Where one turn sends some rows of the set: a few examples, then the rows asked:
zikor: [  9  10   7   8 -35  22  17  -9 -31 -10 -27 -17  -9   4  44 -11  -3 -11]
Mes: [ 28   6 -28  59 -12  27  32 -36 -11 -45   3  20  38  -2  -4  -9  37  -5]
mimo: [  7  15  15  19 -16   5  26  -8 -30  14 -26  -2   6  18  34   0  -6 -11]
mizas: [-10   5 -15  -9 -15  29  35 -13   2  34  50  -6 -15 -18 -20 -31  68   4]
famu: [ 60  24 -27  51 -66   8  16 -10  11 -24   7 -18 -11 -12  22 -35   3  33]
tuku: [ 17  13  28  62 -24  24  33 -27  44 -20  21 -26 -11   5 -16  16  31  30]
Riti: [-15  42 -26  28  -9  25   9  -5  37  -4  34  22 -25 -19 -19 -48  34  48]
sep: [ 23  -7 -37  42 -29  43   7 -53 -13 -60   9  -7  27 -27   7  -1  26   8]
saf: [ 15  27 -27  19 -10 -27  15  -3   6  51  47  24  20   2 -12 -27  -3  32]
des: [-18  -8 -39  11  10  20   0 -47 -19  -3  44  23  48 -21 -19   1  24   8]
Fofa: [ 39 -17   6  38 -32  34  22 -59  16  13  24 -49 -14 -24   2  32  23  33]
tupul: [  5   8 -30  41  13  12  30 -33 -17  -9  23  36  52   0 -20  -8  35  -5]
Razu: [ 11  35  -6  65  -2  16   9 -30  51  -2  18   8 -15  -9 -18  -6   6  64]
lud: [ 20 -22 -20  -6 -24  36  24 -50  -7  47  42 -37 -16 -36  -2   4  47  16]
reka: [-15   4   4 -13 -35  26  -4 -13 -27 -13 -10 -22 -10  -6  41  -9  -9   0]
Tinez: [ -5 -17 -44  10 -13  38 -13 -61 -17 -34  35  -4  35 -37  -1   4  19  16]
zave: [  9  18 -55   3 -19  36  17 -23   6  27  30  10 -35 -40  -3 -57  47  34]
fevi: [ 48   1 -51  22 -21  31  22 -56  -2  46  13  -8 -28 -44  11 -20  28  41]
Sagu: [-20  12  19   4  -4   1  10  -7 -22  21  -8   4  11  17  22   5 -15  -1]
tar: [ 47   9 -23  61 -10  19  18 -62  27  29   6  -9 -18 -26   1  12   0  61]
vof: [ 29   7 -37  11 -63  14 -20 -30   9 -15  34 -31 -13 -37  21 -24 -12  49]
deso: [  1   9 -36 -10 -30  -4 -23 -22   6  33  60  -7   7 -29   0 -20 -15  50]
vikeb: [ 52  35 -22  56 -33 -15  40   5  10  17  13  19   7  12   1 -38  10  21]
vep: [-32   8  12 -15 -16  13 -10  -8 -22   4   4 -10   3   1  26   0 -15   4]
nok: [-12  28  16  32 -13  22  39   4  33  -8  39   0 -12   8 -28 -22  57  11]

des -> tupul
mizas -> nok
Now find these:
deso -> saf
Riti -> Razu
reka -> vep

Where one turn sends some rows of the set: a few examples, then the rows asked:
ziked: [-16  12 -29  32 -19  25  13 -68  45  -7   1 -30 -30  26  60 -13  -6  22]
bavim: [-33 -13 -51   9 -23  10   6 -62  32 -47 -12  -2   3   1   4 -43 -26  18]
Sulu: [-48   1 -36  -1 -19  11   0 -52  37 -63  -5  -5  -8 -22  10 -33  -7  22]
bagik: [-24  -8 -50  20 -22   5  -4 -68  56 -37   0 -39 -27  15  36 -16   5 -11]
tupuz: [-19  16 -20  36 -24  16  22 -60  52   5 -13 -35 -39  26  45 -16  15  25]
ziguv: [  3   7 -41  23 -28  20   1 -47  40   3 -10 -35 -33  28  52 -13  -4  24]
fisur: [-20  -7 -34  26 -22  23  12 -64  22  -2 -17  -6 -10  -1  16 -40 -26  52]
bisef: [-10 -25  35 -25   9 -15  -5 -26  60  22   8  -5  49 -31  33 -21  -1  15]
zelaf: [  1  18  24   7  13 -25  28   1  39  21   9  -4  51 -16  25 -23   7  -3]
Rup: [-26   7 -31  20 -13  31  22 -67  20 -15  -1   2 -22 -11  32 -34 -22  45]
nubu: [-13  -4  52   0 -15 -65  21 -19   6 -22   6  17  -3  23   9 -27  -8 -20]
Bet: [  2   0  31  14  11 -40  13  -3  31  23   4   3  44 -23  26 -21  14  -8]
Vik: [ -5  25  13  13  20 -29  29  -8  43  24   7 -17  45   5  36 -44  19 -11]
Rut: [-13   8  51   3 -20 -64  20 -30  12 -20  -4   0 -13  33  -2 -32 -18 -24]
Nerus: [-22  13 -32  47 -13   8 -11 -68  20 -38   5 -33 -17  -6  26 -26 -19  23]
tos: [-28  14 -20  45 -21  -2  -5 -51  13 -37   5 -39 -30  -8  13 -27  -4  39]
rifil: [ 16  17  22  -5  17 -22  30  -9  45  26  14  -4  38 -13  41 -26  12 -14]
Keke: [  1  11  38  22   6 -49  51 -28  22   3  23  -8  26  24  15 -41  -3 -16]
lobar: [-34  -4 -35   9 -31   2  -4 -49  60 -48   4 -44 -33  23  38  -9  18   3]
Tor: [-27 -25  61 -31 -32 -52 -15 -39  41 -13 -17  -3 -21  29  14 -14 -19 -10]
gul: [ -2  19  32  19  -2 -50  48 -13  32   6   9 -10  21  33  17 -28   6 -29]
Suf: [-10  23  25  19   3 -57  38 -21  16   0   7 -14   8  32  11 -57   8 -25]
Sutum: [-37 -23  54 -43 -25 -45 -28 -40  31 -16 -13  -3 -24  18  21 -36 -19   9]
Tadi: [-25  -2  43 -11 -22 -64  11 -37  18 -18  -5  -9 -29  46   9 -48  -6 -20]
birog: [-33  21 -22  27 -11  25  25 -64  29  -9 -21   5 -14 -19  18 -41  -9  44]
timik: [-24 -21  62 -26 -10 -35 -30 -30  37   0 -20  21  17 -14  32 -10 -19   8]
bafe: [  2  12  52  -4 -14 -61  18 -40  18 -17   3  -6 -23  38  18 -31 -13 -34]
lepek: [-19  -4 -41  40 -21   5  -8 -48  17 -37   9 -37  -2   8  19 -28 -23  36]
Tulan: [-14  -1 -51  -9 -29  25  16 -61  57  -8 -31   0 -28  22  38 -27  -8   6]
fasu: [-24 -26  52 -43 -17 -28 -36 -26  48   2 -17   2   9 -20  23  -9 -19  15]
tis: [-26 -13 -47  -7 -23  29  28 -67  58 -14  -6  -4 -32  11  42 -25   2  11]
Mapim: [-12   1 -58   7 -28   7  -5 -46  50 -43  -5 -31 -20  29  41 -16  -4  -9]
pigi: [-10 -19  44 -11   2 -26 -14 -18  62  31 -13   3  39 -12  47  -3  10  -2]
tifu: [-33 -12 -51   7 -18  11   4 -67  31 -44  -2  -8 -19 -22   8 -38 -10  11]
ladud: [-39   3 -37  -9 -21  30  27 -62  74 -20 -22  -1 -18  12  43 -22  12   9]
kup: [-12 -14  34 -26   1 -13  -6  -8  67  28  -4  -7  43 -21  41  -6   5   9]
tisef: [-10 -24  49 -51 -12 -28 -37 -37  56   2 -13  -2   0 -17  37 -11 -11  -1]
dez: [  1  -3  34  14  -2 -58  38  -7  30   9  13  -1  19  24  24 -21  20 -32]
govun: [-17   3  23 -19  16  -9 -11 -11  56  26  -2  -9  49 -23  49 -32   7  17]
Bodu: [-25 -30  65 -23 -22 -54 -17 -56  34 -21  -4  -6 -11  20  11 -26 -27  -4]
zam: [-25 -25  64 -26 -24 -52  -5 -34  38 -14 -12  17 -10  33  32 -10 -12 -15]
fufa: [-32 -22  42 -50  -8 -16 -39 -27  57   9 -13  -5  12  -9  47 -24  -8  23]

pigi -> Bet
Suf -> Tadi
Now find these:
bisef -> rifil
tupuz -> tos
gul -> Rut
tis -> Rup
ziguv -> lepek

